The rows below come in pairs that one turn or mirror swaps. Which row does each named row swap with?
The rows were stretched afterwards, more along some directions than others.
Povab: [-19  11   5 -21  25  11   2  -3 -13   1 -16 -14 -16  23  -6   3   0]
gakos: [ -1  16  19   7 -34 -11   9 -20   5  10  12   4  -9  -6  -9  -1  10]
Sabi: [-15   6   7 -11  -5 -13  12 -12 -20  14   1   3 -16 -15 -17   9   9]
Kudo: [ 22   1 -12   9  16   7 -16  16 -11 -14 -18  -2  -4   5  15  -6   2]
Zun: [ -3   9 -17  -9   2  29   7  -2  -8  -4  15  -5  -4 -21 -21   6   7]
las: [-10  16  22  -2 -20  -8 -15   2 -21 -13   1  15   5   2   5   0 -22]
vaba: [ 14   2 -10 -13  23   8  -9  11 -15  -1 -12  -7 -12  -6  10  -2   2]
Pimu: [ 12  -2  -6   6   5  -1  13  -5  15   8   0  -4  16 -29 -17  -5   5]
Kip: [ -1  -9   9  19 -29 -11 -14   4 -27   5  13  10   1  -1 -19  -6  14]
Sepo: [ -2  19   5 -14   1  -3   4 -15   4  11 -11  10 -16   1 -14   0  24]
Zeza: [-11  -2  11   6  -4  -1  -6   5 -38  16  14  -7 -12  -6 -18  -2   0]
Gobu: [  0   3  -3   5  -3 -22  -9 -16   7   2 -14  24   9   0  -9 -18  22]
nesip: [-20   9  -2  -9   5  20   7  -5  -3  -5   3  -9  -5  10 -21   6   8]
verab: [  3  10 -14 -14  -4  23   0  -1 -11   0  15   3  -9 -32  -9   4   5]
Lotog: [-13  11 -12 -13   2  25   8  -5  -3  -8  11  -8  -3  -9 -20   3   5]
bano: [ 11   4   1  -4  -5  -8 -20  -6  16   0  -4   4   0   2  13 -13  21]
geg: [  4   3  -9   4   9  -4   7  -1 -34   6  -8  21 -28   2  12  -2  17]
zovo: [ -8   5  21  -6 -17  -7 -25  11 -25 -19   2  10   3  12  -2  -3 -20]
vaguf: [ -1  13 -11 -19  19   7   7 -12  -2  10  -6   1  -6   1   9   6   9]
Zopuf: [  7  -4   9  16  16  -5  -1   2 -15   8  14 -19   4 -17  -5  -7  -5]
Liso: [-11  13  11   0 -25 -12  19 -23  -4  11   4   3 -11  -4 -18   7   9]
tul: [ -4  -9   8  20 -23 -10 -14   6 -31   3  12   8   1   2 -17  -8   9]
vafed: [  2  14 -13 -20  17  11   6  -7  -8   4  -4   2 -10   6   9   6   6]
bire: [ 20   3  -5  11  18   8 -18   8   2 -23 -11  -5  12   4   2  -6  -2]
Nifit: [ -6  18  23  -7 -24 -12 -13  -9 -12 -10   7  20   7  -9   5   1 -19]
Zub: [  3  21  21   6 -29  -7  -1 -19  -1  10  10   5 -20  -5  -3   0  11]
moz: [  8   8  -3 -11   1  -5 -10  -8  14   6  -5   9   0   0  18  -9  20]
mutep: [ -2   1   2  -9  -5 -11  12  -6 -15  26  17  17  -5 -22  16   0   6]
kome: [  4  -5   3  14 -37 -15 -13   1 -12   3   8  22   4  -2 -14 -10  25]
mav: [ -7   5  11   1   0   2 -14   1 -35  15  10  -7 -19  -8 -18  -2   3]
daduk: [  7  -3  10   2 -13   0 -33  14 -10 -21   0   8  -2  28  10 -17   6]
mak: [ 12  17  -7   1 -14   4  31 -16   3  26   8  -6 -10  -5   1   0  17]
morad: [ -8  21  25  -5 -18 -13 -11 -12 -10  -5   3  19   7 -12   4   4 -21]
tilu: [ 27   0  -8   9  11   7 -18  10   1 -22  -8  -2   9   0   5  -7   1]
Mopa: [  1  11 -11 -19  10  -4  -4 -12   9   6  -6   5  -5   0  16  -4  14]
Seg: [ -8  24  18 -10 -15 -10  -8 -16  -2   4   2  18   4 -27   5   4 -13]
rit: [-12  11  12  -2 -24 -14  17 -23  -7  15   5   3 -12  -9 -20   9  11]
vina: [ 12  -5   9  19  11  -7  -6   5 -15   4  13 -17   6 -15   2 -10  -4]
bes: [ 12  15  -3   5 -16   1  27 -13   0  25  11  -2  -9  -5   0  -1  14]
vozo: [  8   4  -5 -13  18   6  -6  10 -23   8 -13  -7 -22   2  11   1   4]
Voko: [ -9   9 -14  -8   7  29  11  -5  -8  -2   9  -8  -2 -14 -25   6   6]
Danal: [  4  -3   9  -3  10  -4 -27  15 -39  -1   4  12 -19   0   1  -8  12]

Pimu pairs with mutep
geg pairs with Gobu
verab pairs with Seg
vaba pairs with moz

The rows below come in pairs that one turn or mirror swaps. Which row does each named row swap with?
The rows were stretched afterwards, more along some directions than others.
gubil: [ 13  -9  -7  21   2  19 -15  -6 -10  -9   2  -6 -15   3  -6 -14  40   0
  -7]
Neno: [  2 -24 -14  -7   9  -2  11  -2  -6  -1  -4   6   7   0  10   2   2  -7
  -2]
Dofas: [ 10 -33  -5  20 -10   0 -26   9   7 -12  10   7 -16  -6 -20   8  24 -12
  -1]
vuse: [ 15   2 -34   3   2 -13  -8   0  27   3   6  -2   8   3 -15 -12  16 -15
   6]
guv: [ -7  -3   4   7  -7 -11 -13  -7  21  -1   6   2   2 -17   1  -9   5 -27
   0]
lomuk: [ 19 -10 -13   2   9 -18  -2  -9  28 -10   7 -17  11  -8  -2  -9   6 -13
   8]
tegad: [  7   1  13  12   7  12   1 -17   2  -3  -1   6 -22  -3 -29 -19  10  -8
  12]
Nid: [ 15 -11 -17  -1   9  -5   9  -3  14  -6   3   3  -3  17 -18  -2   6  -3
  11]
pofud: [  7 -15  -6  24  13   2 -11   7   2 -22  23 -14 -12 -18 -14   8  20 -13
   2]
rol: [ -2 -34 -14  27   5   7  -3  -2   5 -12   7   6 -18 -22 -15  -1   8 -14
  -2]
let: [ -4  11 -10  -5  -4  -6  -8  -7  19   0  11 -15   4 -19  -4 -20  18 -15
   0]
tided: [ 13  16 -16   3 -13   2  -3 -17  25   2 -10  -2   2  -7  -9 -23  11  -6
  18]
Nefe: [ -5 -19 -18  13  10  -1 -12   1   9  -1  10   8 -12   6 -18 -16  16 -27
  -7]
Poki: [14 -2  5 11 12 14 14 -6 -5 -2  7  9 -6  3 -7 -3 23 -5  6]
Gem: [ 13  -1  16  24  -4  11 -13 -10  11 -12  11   6 -14  -6 -10  -2  38 -12
   3]
Dak: [ -5 -13   4   3   2  -7 -20   0   6 -16  20   2  -5 -30 -11   5  14 -28
 -19]
Zov: [ -1   2 -18  18   6  -6  -3 -10   8 -20  -2   1 -10 -14  -8   1   6 -12
  12]
dobes: [  2 -32 -11   2   6  -8  -4  12  -1 -22  -2   2  -3  -3  -3  12  17   4
 -11]
moto: [ -4  -5 -35  -7   5 -10 -12   3  13  -8  -1  11   3   0  -7  -3  -5 -16
   8]
Luda: [ 19 -22  -2  23   3   5  -8  -9 -13  -9  -4  16 -15  18   2  -5  43  -3
  -5]
Bego: [ 20 -20 -16  26  12  22  -5  -4   2  -8  11   7 -13  13 -20 -18  23  -9
  10]
Tet: [ -7   1  -4   6   0  -1  -1  -5  16  11   7   6   6 -16  -6 -15  23 -27
  -6]
sise: [ 12  -3 -17  -6  -4  11 -11  -8  15 -12   9   3   5   1   0   1  -1   3
  16]
Vanip: [  6  -5 -12  11   9 -20 -14 -14  15 -16   3  -4  -1   0   0  -2  36  -4
  -1]
keku: [  8  -8 -23  -4   2   7 -14  -5  10 -13   6   8   4  -1  -3   2  -2  -7
  15]
tofip: [ 18  -1   6  17   7  13  -2 -13  -3 -14   9  -9 -16   7 -13 -12  34   8
   2]
lenef: [ -7  10  -4 -10  -2   3   0  -6   9  -7  10  -2  14 -22  10  -9  15 -16
   8]
buril: [-10 -18 -10  -7  10 -15   3  -1  -2  -2  -1   1  10 -15  10  -7  -4 -22
  -5]
Mosi: [ -5 -17 -15   5 -15   8  -3  -2  18  -5   8  -6   5 -10   8  14  18  -2
  -1]
susu: [  1  -5 -16   7 -10 -13 -12   4  27 -10  -8  24 -10  -4 -13  -1  -9 -17
  11]
pif: [  4  -6 -33  -1  -3 -18   2   6  18  -5   5   5  -5 -15  -4  15  -4  -7
   1]
femob: [ 12 -19 -12  20  -3   5 -33  -7  20 -11   8   7  -8   0 -17   2  21 -13
   1]
bak: [ 11   3 -11  14 -15  -6  -7 -11  25   8  -6  15   3  15  -4  -3  -5  -3
  11]
Pimiv: [  3 -17 -13   1   7  -4   5  -6  -6  -6  -4  -6  17   8  10  -1   6  11
  -4]
dufar: [  6  -6 -16   1  -9   8  -5 -17  33  -1  27   5   4 -14   8  -1   8 -21
   7]
nusa: [ -3  19 -10   0 -12   1  -8 -15  26   4   6  -1   0 -11  -6 -28   9 -17
  11]
Val: [  4  -7  12  17  -6  27 -13 -18   2   1  -5   6 -22  -5 -13 -24  10  -7
   0]
Lepid: [  3  -6 -16 -11 -10 -16   4 -14  16   4 -13   5  20  -4  12 -14  19 -10
   5]
Popo: [  8  13  -6 -10  -5  -6  -8  -8   9   2  -9  -7  -4  -6  -5  -7   6   2
  -6]
rimef: [ 15 -31 -10  22   2   9 -17  -3  14 -12   2   9 -15  13 -23   5  23  -3
   3]
kirad: [  7 -11   8  -2   2   4   5  -3  -3 -12   8  -3   0   0  11   8   9   0
   4]
lekos: [  9   1 -18  10   7  -8 -11 -19   5 -15  -6   5 -19   2 -16  -1  10  -1
  13]
Lova: [  5  -2 -10   3  -9  11  -3 -17  22  -4   7  16  -2  10  12  -6  12  -3
  22]
Ritus: [  7 -21  -7  16  -2 -10  -9  -6  14   5  -4  13  -8   2  -7  -1  14 -19
  -7]
Letuk: [ 17   4   9  23   2  21  -5 -13   5 -11  11   2 -27   3 -17 -17  21  -3
  14]
Zuro: [ 15 -24   5  13  -6   0  -3  -3  11   2   3  11  -9   8  -1  10  10  -9
  -2]
bave: [  0 -12 -20  -3   0 -11 -10   8   0 -15   4   8  -2 -15 -10  -1  -5 -16
  15]
susom: [ -9 -24 -15   3 -13  13 -17 -14  13   2   6   2  -7  -2   1  -3  19  -5
  -2]
lom: [-11   1  -1  -7  -4   6 -11  -1   1  11   9   2  -9  -5  -8 -10  17 -15
 -12]
mugi: [ 10  -7  -9  22  -2   3 -34 -11  21 -13   8   4 -11  -4 -18  -6  17 -13
   3]
ziro: [ -4   1 -15   4 -11   5  -5   3  31  -2  20  -4   3 -25  -5  -1  -9 -25
  21]
Famok: [ 12 -17 -11  16   4  11 -16   0  10  -3  21   5 -12   7   7 -11   8 -22
   2]
gupub: [  5 -13  10  -3  -7  18   0  -6   9 -15  19  13  -4 -18  -6   5  -5 -15
   7]
gaka: [ 12 -16 -11  18  19   1  -6 -18   6 -23  23  -6  -8 -17  -3  -2  24 -15
  -2]

moto pairs with rimef
Gem pairs with lenef
Bego pairs with vuse
let pairs with Letuk
bak pairs with Pimiv

The rows below come in pairs that one turn or mirror swaps. Which row does each named row swap with?
The rows were stretched afterwards, more along some directions than others.
buku: [  0  13 -17  14  15   4 -16  14  20  -8 -12   1   1 -19   6  -5   5]
num: [-13  11 -14  -4  -2  19  12   3  10  13  18 -14   7  -7   5  15  -5]
gab: [-13  23 -16  10   1  10 -22   4   2  -9   3  11   7  -9  -7  11  -6]
Ratu: [  8  -8  -3   9   3   2   8  -9  -9  13 -15  -7  23  13   7  -8   6]
Ziki: [-18  14 -17  14 -20 -10 -15  22   1 -26  16   1  -2 -17  -7  31   8]
digeg: [-12  17 -22   7   3  17   7  26  22   0  17  18   8   5   2  16  -5]
fad: [ -6   5 -20   8  -6  -1   0  -5 -14   3   5   3  17   2   3  13  -2]
Basa: [  2  16 -22  10  22  12 -25   1  13  -6 -25  14  13 -17   3   8  -8]
tadir: [ -1   0 -21  35 -18 -12 -41 -10  -7 -15 -13  11   7 -36 -17  26 -13]
Desik: [  9   6  -2  24  -8 -12 -28 -16   1  -3 -29 -14   8 -18  -1 -25   2]
Fev: [  0 -23   2  17 -18  -1  22   5 -19  -4  18   6   9   0  -8  26   8]
Gakub: [ 13 -14  14  20 -19 -13  -6 -19 -24   9 -24 -21   1  -3  -3 -13  15]
Lozo: [ -5   4   2  24 -22  -7  -4  14  -7 -20   5   3   3   3 -10  19  16]
Lafaz: [ -7  -9 -18  16 -29   6   8  -9   1  -1  13 -11  18  -4  -6  34  13]
fefiz: [  4  -6 -10  15   9   0   6  -9  -3   6 -17  -7  12  -8  11 -16   1]
mutiv: [  2  -6   1  15 -10 -18 -22  15  -3  -9  -4 -14 -17 -35 -18   8  -3]
ger: [  5 -10   2  25   5  -9   6 -14 -20  -9  14  27  11   5   1  -4   6]
nefuf: [ -3  -2 -16  41 -28 -31 -27   4 -13 -25  -2   6  17 -19 -11  20  17]
dapuz: [ -3 -11 -24   6  -2   6  10   9   0  -9  22  17  21   6  -9  20  15]
Gake: [  2  -1  -3   4   5  18  -2   0  14  14 -16 -19  -4 -12  -1  -8  -5]
lag: [ 11   1   0  24  -8 -19 -29   8 -10  -4 -31 -17  -8 -20  -3 -12   7]
Mopu: [  4 -13  -5  19  -9 -16  -6  -6 -29 -23  20  30  16   4 -20   4  14]
dig: [ 13 -11   8  13  18   4   1 -20 -15   2 -14  19   5  -6  -4 -12 -13]
Mirak: [  1  -1  -7  26 -18 -16 -22  -2 -17 -21 -16  -5  17 -15  -4  14  16]
gilo: [ -3 -19   3   7 -21  -6  16 -12  -9   0  10 -23  -1  -9  -3   6   4]
Lavir: [ -2  23  -1  10   0   0 -25  14  12  -2 -20 -28  -8 -22   4 -10   4]
soko: [ -8  17 -19  28   2 -11 -20  16  -9 -21   0  25   8 -15  -1   6   2]
Lub: [  5   4 -12  33 -17 -17 -36  11 -14 -12  -8  10   9 -19 -14  15  11]
lav: [ -1  -3  -5  13 -20  -5  -1   9 -21 -19  22  20  19   9 -10  19  15]
kidov: [-13   6 -17  -8   6   1   3  -5  -1  -1  11  -6  16  -2   0  14 -10]
relo: [-14   8 -14  10  -6  20   3 -12   4   2   1   1  18   5   5  11   0]
kez: [-12   6 -22  23 -21  -5 -16  -1   5 -10  -9  -7  25 -10  -2  11  23]
pudi: [ -7  14  -8  17  -3 -11 -11  -3  -9  -8   4   1   2 -11 -12  10  -8]
Tilo: [ 12 -21   1  12 -21  -2   2   0 -10  -1   0 -12  11  -4  -6   4  18]
kom: [ -9  18 -20  27 -16 -10 -22  -7  -1  -6 -19 -10   8 -29  -3   8  12]
mik: [-22  24 -23   6   4  16  23  17  12   3   7   7  13   9   9  19   7]
Gav: [-11  19 -30   5   6   9  -7  15  28   6  -9 -22   5 -16   1  21  -4]
fuga: [ -3   4   0  26 -13   6 -19  11   9  -6 -15  -6 -10 -19  -8   5   6]
Safi: [ -4 -16  -8  24 -15 -10  21   7  -6  -4  11   5  19   9  -1  17  12]
kup: [-13  16 -28  14 -17   4 -16  14   1  -4   3   4  15  -3  -1  36  14]
Dimo: [ -5   3 -11   9  12   5   9 -13  -8  -5  19  24  15   2   3  -1  -4]
mevi: [-14  -7  -4  23 -22  -1  18  17  -8  -8  28  20  10   7 -12  20  16]
lod: [  7  -4   8  16  14   3   4   0   3   3 -34  -4   2   7   5 -16 -13]
lagu: [  2   6 -24  22   8   0 -16   2  13  -7 -12   4  15 -12  11   6  15]

lod pairs with tadir
Dimo pairs with buku
gab pairs with Gake
kom pairs with mik

